First come named turns, each shown by rows before and after it. For each pair of rows after them, which turns, in which order, take the first row to the second? The first pair is done for you.
turn M:
[ -9   0 -17 -36  -5  35  10 -21 -21  -8] |-> [ 22  -4 -28 -20 -14   7  14  -3   7 -41]
[-19  -7 -17   8  -3 -60  11  33 -31   9] |-> [-26  -5 -17 -23  12 -41  -7   1 -47  37]
[ -7 -12  -2  -2   5 -38 -19   5   4  -5] |-> [-30  -9   8   6   4 -27 -10   8  -9   4]
[-58  -8 -19  12 -42 -21  21  21  12 -33] |-> [-63  -5 -21 -45 -14  13 -12 -36  -8  13]
turn X:
[-40   4 -11 -20 -12  58 -21 -27   9  18] |-> [-24  -6  21  65 -10  11   1  42   4  -3]
[-43 -12  15 -34  34  21   3 -39 -33  11] |-> [-45 -17  39  28  31  10  19   9 -34   5]
[-47 -17  10   1   7  58 -57 -20  20  52] |-> [-11 -28  37  74  11 -13 -41  45  16  21]
[ 26   1 -18  39 -26   9   1  20  57 -27] |-> [ 40   1 -32   2 -23  -1 -10  -4  58 -33]
turn G:
[ 33 -10  36  50  31  -7 -15  32  -9  21] |-> [-12 -34  14  39   4 -20 -53  25  13  27]
[ 50 -22 -20 -30 -11 -15 -24 -43  12  18] |-> [ 33 -23 -33 -39 -25 -14 -16 -43  20   6]
[  0  -1   4  17   3 -44 -15  12 -28 -30] |-> [ -7  -2   2  15   2 -46 -16   9 -25 -31]
turn A:
[ 21   7   9  11  -5  31   4   8 -11   9] |-> [ 10   0   9   7  -3  29 -11   3 -16  23]
[-28 -20 -19 -25   3  33 -25  34  21 -12] |-> [ -7 -10 -16 -15   2  36   3  45  25 -31]
[ 34  14 -13   4  -8  -1  20   8  27 -34] |-> [ 41  13  17  27  19 -10  11  18  -1  -8]
[ -1  -9 -14 -12  38  11   4  -9  16 -10] |-> [  6  -6  -9  -9  40  11  10  -7  13 -12]
Pairs:
Between the rows of a pair lie 2 to 3 turns.
[-14  15  -2 -27 -15  28 -14 -18  15  32] |-> [  9  10 -12  -8 -30  13  -5   0  47   0]
M X
[ 22  11  25  15  -6  -6 -15   5  -2   8] |-> [ 11   6  20  20 -19 -17 -16  11   3   1]
X M G
[-14 -21  21  53  -4  42 -30  16  14  20] |-> [-20 -18  -5  33 -27  50 -21  10  42  -6]
A A
[ 61  24 -16  -2  15  16  13  -8 -11 -15] |-> [ 20  15  -4  -6  25  42 -17 -21 -26  32]
X A A
[ 72   6   3  26   7   2  20  22  23 -27] |-> [ 42  13  -5 -56  24   4  14 -36 -27  -1]
M X X
[  2   0 -27 -17 -21  22   6   2  39 -19] |-> [ 14  -5 -17   4 -22  -2  10  23  37 -28]
X X
[-12  18  17   0  37  55  27 -18 -26   5] |-> [ 56   6  13  19  45  -8  17   3  -6 -28]
X M M
[ 31   2 -14  -2   1  11  14  -2  27 -19] |-> [ 37   4  -3 -13  20  16   7 -15   7   2]
A X
[-14  35   2  13 -19  39  62  15  -3 -26] |-> [-56   2  28  16   6  19 -11   7 -35  47]
A A G
[-26  10  18 -20 -17  -2  30   1 -21 -12] |-> [ 21  11  28 -23  13 -10   9 -13 -29   3]
X G M
[  6   1 -24 -37 -18 -21  -9 -10  15 -24] |-> [-11  27  -3  -9 -19  38  27   0   2 -13]
X G
[  0  -6  -7  25 -10  16   7  13  23 -16] |-> [ 9 -7 11 35  5 12 -2 16  5  2]
G A
[ -5  49  12  -6   2   6  51   6 -42 -31] |-> [  7   9  33  17  30 -15 -51   0 -38  37]
G G
[ 57 -21 -25  18 -16 -36 -20   5  40 -37] |-> [ 13 -12 -11 -39  16  27 -49 -57 -11  38]
M M
[-61  -9  20  26 -23 -10 -15  31  21   1] |-> [-48  10  29  33 -16  -2  26  40   2 -16]
G A
[-17   7  -4   0 -39   7   8   5  -9  -3] |-> [ 12  -1   3  13 -28 -25  -1  15  -9  -7]
M X X
[ -8  -1 -47 -61 -12   3  -3 -11  19 -26] |-> [ 61  17  -9 -35  35  15  20  -7 -12 -14]
G G
[ 30   6  17   5  21 -21  12  13 -28  -3] |-> [-11  -6  14 -18  18 -14 -17  -5 -34  24]
M A
[ 14  -2 -18 -35  13  -8  18 -21  16 -33] |-> [ 19  -2  29  29  35  -3  21  15 -12  -5]
G M G
[ -9   7  27 -17  26  50   3  17 -41  26] |-> [ 52 -14 -17 -37  13  -1 -40   9  23 -13]
M G A
[ 12  17 -31 -24 -12  89  17 -51  29   0] |-> [ 63  24   7  50   6  52  57   8   7 -23]
A X
[-23  -5  -5 -54 -22  -5  -4   4 -31 -12] |-> [-41  -1   6 -18 -31  20  18  28 -27 -13]
X A
[-23 -13  -7  13 -16  19   4   4  45   1] |-> [-14   2  -1 -12  -1  41  17 -19  26  12]
G M
[ 30   8   5  19  -3  11  -2  15  10 -25] |-> [  2  14   5 -16   6  37  -9 -11 -15   1]
X M M
[-25 -14 -14  -1 -12 -60  13  33   1 -22] |-> [-51   5   1 -33   5 -16  32   4 -40   7]
M G
[ 15  18 -11 -43  20  32   0 -30 -11  11] |-> [ 29  13  -5 -32  29  31  -8 -30  -8  18]
A G
[ -3 -25 -13 -24 -35 -52  10   3  21 -36] |-> [ -1  -8 -17 -64 -25  -5  13 -38  12 -20]
A X
[ 10  17  18  -4  16  12  32  -3 -32   1] |-> [-34  -6   5 -19   4  -1 -13 -12 -23  23]
A G G
[ 32   9  23  29  13 -11  10   1 -24  27] |-> [ 14  -8  -5 -13   4 -23 -29 -30 -10  37]
X G
[-10  22  24  36   7  16  34  13 -19  24] |-> [ 11   3  -4 -28  19 -42 -14 -27 -21  26]
A X X
[  3   7  18  -4   9  -6 -28 -34 -52   5] |-> [-34   1  20  20  -9   5 -32 -19 -41  11]
G X
[-48   4  -7  41 -50  14   0  27  29 -13] |-> [-16  18  32  64 -15  19  24  38 -13   0]
G A
[-38 -20  13  32   4  33 -27  29  11  28] |-> [ 18 -28   3 -13  35 -24 -56   3  -5  25]
X M M
[ 42   1  14   4  25 -29  -5  24  -7   7] |-> [  5 -18 -17 -16   0 -34 -38  13  24  10]
G A
[ -1  20   3 -30  38   0  -4 -23 -57   5] |-> [-29   4 -12 -37  24 -10 -29 -27 -40  11]
G G
[ -3   1 -10 -20  12  28   5 -30  -3  27] |-> [32 -8 -5 35  5 -6 14 12 22 -4]
X M M
[ 35  13  -3  18   3 -14 -45  21  19  -8] |-> [ 19  30 -20   3 -19  -7   3  23  21 -43]
G G G
[  2  13   0   0  -4   8  35   7 -15 -13] |-> [ 15   8   8  -6  13 -12  19   1 -32   1]
A X
[-12 -17   0   9  14 -45  20  10 -21 -18] |-> [-25 -12 -26 -34   0 -17  20 -20  -6 -23]
A X A
[-54 -22  -1  -2   6   8 -31   5   2  19] |-> [ -4   9 -29 -48   5  15  18 -19  11 -29]
G M G
[ 68  13 -18 -31  -9 -24  23 -34  26 -40] |-> [ 56  25  -2  21 -18  39  45 -11  43 -29]
X G M
[-38   3  -4  12  -8  23  13  -7   8   5] |-> [-8  1 16 26 15 23 -2 -7 -3 26]
G G G
[  5 -25  16  34 -22 -21  -9  31  30 -17] |-> [-50  -8   6 -20 -28  35  -1 -11  13   8]
G M A
[31 -5 -2 -2  8  7 -1 -1 -5  5] |-> [ 12 -11  -7  19 -10  -8   4  19   4  -8]
A A M
[-22   8   0  34  -5 -21  16  48  12 -35] |-> [ 34  16   4 -10  36 -46   5  13 -21 -27]
X G A
[ -1   2   5  61  -1 -22 -34   4  29 -19] |-> [-58  11   9  26   0  20 -29 -25   0  14]
G M
[-47  12  15  15 -53  -9  29  47 -36   3] |-> [-10  -2   5 -22 -32 -74  -1  28 -47   2]
X A A
[ 14   2  13 -29  13 -24  16 -18 -35   4] |-> [-11   4  34  15   7   1  28   7 -34  14]
X X
[ 34  13   9  46  -6   9  40  33  15 -23] |-> [-20 -27 -15  37 -28 -15 -29  25  47   1]
G G G
[-32 -10   5  -2 -10 -11 -19  -1   3  18] |-> [-10   8  10   7  -8 -14  30  14  -9 -13]
G X G
[ 18 -25  -7  21 -15 -10 -25   0  35  12] |-> [  4 -20 -18 -27  -9 -14 -24 -29  14  16]
M X X
[ 40 -17   2  14  18 -33 -11  16  -1   1] |-> [ -9 -21 -22 -26   0   0 -35 -16  16  18]
G X
[ 25  22  -8  -7  13   2  22 -12 -51   8] |-> [ 45   3 -11  24   9 -34  -4  13 -24   0]
G M
[  2   8  -8  17   7 -34  -2   6  12 -29] |-> [-15   5 -14 -16  14 -18 -28 -24   4   1]
A A X
[ 16 -37  12  52 -14 -25 -27  50   0  17] |-> [-59 -39  -7  -2 -33   8 -33  14 -11  39]
M G
[  8 -23 -15   7 -17 -48  -9   6  29 -28] |-> [ 24  12 -16 -32  -6  15  37 -26  12 -31]
G X G
[-18  11  17   0  -4  22   6  -5  -5  20] |-> [-14  -1  14  -9   2  -7 -16 -10  -7  25]
X M G
